In the rows, zero is written as 128.
Rows swapped in pairs by one turn or mirror: which row each one swaps with
q_249: [120 133 159 126 121 107 100  99 131 159 164  76 105 144]
q_63: [116 147 123 133 118 148 159  98 131 121 146 110 130 142]
q_868: [124 146 139 127 131 106 135 103 130 172 173  77 103 131]
q_323: [135 150 152  95 117 131 130 125 129 143 126 138 107 108]
q_529: [121 140 152 126 170 115 136  87 137 142 155 100 107 151]
q_979: [133 143 148  83 117 133 123 125 127 131 130 132 114 114]
q_263: [110 122 155 112 119 127 136 138 135 115 134 123 112 153]
q_714: [136 136 138 120  85 119 139 128 139 130 140  95 145 133]
q_674: [107 117 145 109 115 128 136 138 146 127 125 114 109 154]
q_812: [137 152 149  97 105 117 117 127 123 114 142 137 101 122]
q_297: [108 167 127 142 132  94 124  90 156 129 149 106 119 126]
q_388: [125 151 137 130 137 112 115  94 131 179 172  84 115 130]
q_168: [160 175 127 130 130 128 108 109 134 150 158  84  96 155]
q_113: [152 172 130 116 141 129  97  98 144 162 139  86  99 149]
q_300: [145 145 136  96 107 114 116 137 140 134 140 138 108 117]
q_101: [150 145 145  91 117 118 124 137 133 125 141 134 109 120]
q_937: [129 146 134 112 125 166 158 104 126 126 137 114 118 142]
q_466: [151 173 117 117 145 124  99 110 136 167 141  91 102 146]
q_214: [121 145 129 124 120 159 157 106 135 120 136 104 125 149]
q_952: [158 165 127 116 149 129 109 110 145 161 153 103  89 158]
q_512: [113 169 121 145 125  93 123  94 156 133 146 100 117 127]
q_495: [116 110 159 125 110 133 128 127 148 119 133 107 119 143]
q_703: [128 152 138 130 135 112 124 101 138 174 162  70 116 133]
q_560: [144 176 128 128 133 110 102 109 143 151 158  86  92 162]
q_238: [102 155 120 145 134 115 138  87 149 132 143 102 131 129]
q_571: [127 133 153 140 135 117 127  95 137 159 173  75 109 131]
q_521: [136 154 135  97 117 119 120 137 120 119 139 141 106 126]
q_383: [116 113 167 107 107 133 111 121 126 132 142 101 113 149]
q_65: [161 169 128 116 145 117 104 112 150 158 149  91  98 152]
q_244: [148 179 131 136 128 116 111 115 148 157 148  99  85 161]
q_921: [131 144 149  95 126 123 112 122 131 119 126 136 113 111]
q_70: [108 162 126 142 132 101 136  88 150 132 149  99 121 117]
q_173: [131 148 132 115 118 167 155 104 130 128 140 106 126 144]
q_740: [112 121 147 115 108 134 123 136 138 119 135 127 117 158]

q_979 is swapped with q_560
q_238 is swapped with q_63
q_101 is swapped with q_65
q_512 is swapped with q_937
q_529 is swapped with q_714
q_674 is swapped with q_868
q_571 is swapped with q_495
q_113 is swapped with q_812

